[168 145 169 118 167 119 177 134 103 178 177 111  39  81 134 121 134 111
 105 119 178 129 106 107 183  75 112 145 116 117 163 115 136 129 159 127
 156 127  89 119 161 143 121 143 165 125 108 109 121 144] : C
[172 133 171 121 170 120 184 136 106 187 182 122  35  90 133 177 132 108
 101 122 158 133 110 177 177  76 109 173 123 117 173 120 130 138 159 173
 152 177  88 115 156 141 124 152 169 135 105 112 124 144] : D
[172 149 168 124 161 117 181 134 104 175 180 111  43  80 125 113 124 121
 118 114 167 113  92 121 185  64 106 146 115 106 157 121 138 130 151 120
 148 130  93 119 167 143 126 140 168 121 121 119 130 142] : B
[173 134 171 121 170 119 184 136 107 187 182 122  34  90 133 126 132 109
 174 120 159 135 112 102 177  77 110 148 123 117 172 120 129 138 159 125
 153 122  87 115 155 141 124 152 168 135 103 109 124 145] : H
[119 178 134 120 169 104 200 122 106 189 188 127  46  84 130 115 122 123
 102 115 142 123 113 106 185  63 114 145 129 112 163 126 129 125 157 122
 142 131  77 113 160 140 131 141 175 129 120 112 133 138] : U
perm: [144 121 109 108 125 165 143 121 143 161 119  89 127 156 127 159 129 136
 115 163 117 116 145 112  75 183 107 106 129 178 119 105 111 134 121 134
  81  39 111 177 178 103 134 177 119 167 118 169 145 168] : C
back: [134 177 119] : C
find: [104 175 180 111] : B
perm: [ 39  75  81  89 103 105 106 107 108 109 111 111 112 115 116 117 118 119
 119 119 121 121 121 125 127 127 129 129 134 134 134 136 143 143 144 145
 145 156 159 161 163 165 167 168 169 177 177 178 178 183] : C
all D: [173] : 28 31 36
find: [172 133 171 121 170 120 184 136 106 187 182 122  35  90 133 177 132 108
 101 122 158 133 110 177 177  76 109 173 123 117 173 120 130 138 159 173
 152 177  88 115 156 141 124 152 169 135 105 112 124 144] : D

[134 161 120 172] : G
[ 87 174 142 111] : R
[135  87 134 161] : A
[132 200 110 122] : L
[ 30 188 116 107] : E
[ 38  91 139  85] : S
[ 87 174 116  69] : K
[ 38  91 139 175] : Q
[ 95 184  82 113] : N
[ 77 163 119  56] : F
[ 56 223 107 113] : Y
[ 95 184 114  82] : J
find: [139  85] : S
find: [ 38  91 139  85] : S
all N: [82] : 3
perm: [ 82 114 184  95] : J

[139  98 190  98] = rebe
[211  52 111 152] = Dalal
[127 163 218 127] = venor
[181 142 161 184] = Gon
[211 210 147  75] = peb
[106  96  88 194] = repu
[181 185 161 142] = tino
[ 74  87  87 223] = tur
[176 196 217  44] = tumam
[102 210 147 150] = Zup
[ 97 151  62 173] = Deser
all venor: [218] : 3
all peb: [210] : 2
find: [102 210 147 150] : Zup
perm: [142 181 185 161] : tino
back: [111  52 211] : Dalal
all Gon: [181] : 1

[ 76 160 120 170]  W
[ 76 128 159 128]  Z
[ 76 160 128 128]  M
[ 75 131 131 132]  V
[131 122 122 132]  X
perm: [128 160  76 128] : M
all X: [131] : 1
all V: [131] : 2 3
find: [ 76 160 120 170] : W
all M: [76] : 1
find: [122 122] : X
perm: [128 128  76 160] : M

[ 73 112 102  75 131  42 145 139  85 105 100 148 144 163 168 163 140 172
 149] = Gef
[121 137 121  71 121 165 138 170 144 144 154 121 167 127 121 144 144 110
  22] = Gasib
[205 145 166 145 128 201 110 136 157 167 131  99 118 156  97  84 117  88
  97] = Zuva
[159 146 147 204 131 212 119 101 175 139 171 113 112  88  86 143 121  88
 116] = zun
[ 38 116  95 160 133  61 149 100 112  84 142 157 129 152 152 181 138 160
 166] = mefef
back: [129 157 142] : mefef
all Gasib: [144] : 9 10 16 17
find: [121 137 121  71 121 165 138 170] : Gasib
all mefef: [157] : 12

[132 104  55  89] : Gos
[134 171  31  97] : tup
[ 88  88 224 104] : Gev
[122  92 183 127] : senuf
[158  23  88 121] : dafa
[ 98 140 193  82] : Bak
[139 182  55  96] : zilat
[ 42 193 138 136] : ralik
[139 182  55  55] : vot
[152  87  84  94] : lof
[190 186 182 139] : nidib
[ 98 152  95 128] : Tiz
back: [140  98] : Bak
all Gev: [88] : 1 2
all vot: [182] : 2

[ 88  90 126 151 120  55  92 165 136  87 156  67 133 152 116 209 164 102
 106 224  94 142  70 150 109 128 112] -> Nefi
[128 168  81 100 118 150 114 180 118 107 216 109 171 133  51 156 145 104
 113 188 186 153 122 143  76 166  79] -> bik
[159 171 197 161 133  88  90 154 108 117 129 139 141 107 154 127 168  84
 154 167 174 141 140 141  87 118 162] -> ras
back: [122 153 186] : bik
find: [ 88  90 154] : ras
all ras: [141] : 13 22 24
find: [186 153 122 143  76 166] : bik
back: [168 127] : ras
find: [107 216 109 171 133  51 156] : bik
find: [126 151 120  55  92] : Nefi

[134 107 108 106]  Gubak
[139  97 147 138]  fub
[107 134 108 115]  sar
[ 99 147 174 163]  Gil
[ 81 164  81 164]  padu
[113 164  81 122]  Laleg
find: [134 108 115] : sar
back: [147  97] : fub
find: [107 134 108 115] : sar
back: [108 134] : sar
all padu: [164] : 2 4
find: [113 164  81] : Laleg

[188 185 119 201 147 200] : sufel
[234 146 170 169 161 233] : bilus
[ 94 157 129  51  98 156] : kez
[ 94  98  51 157 129 134] : nozu
[234 170 146 232 161 169] : Parag
[208 133 177 172 153 204] : bebe
[188 177 126 197 149 186] : Banik
[188 177 126 197 155  49] : Roz
[204 172 134 208 153 177] : Mepen
perm: [134 153 172 177 204 208] : Mepen
perm: [170 146 232 161 169 234] : Parag
back: [ 98  51 129 157] : kez

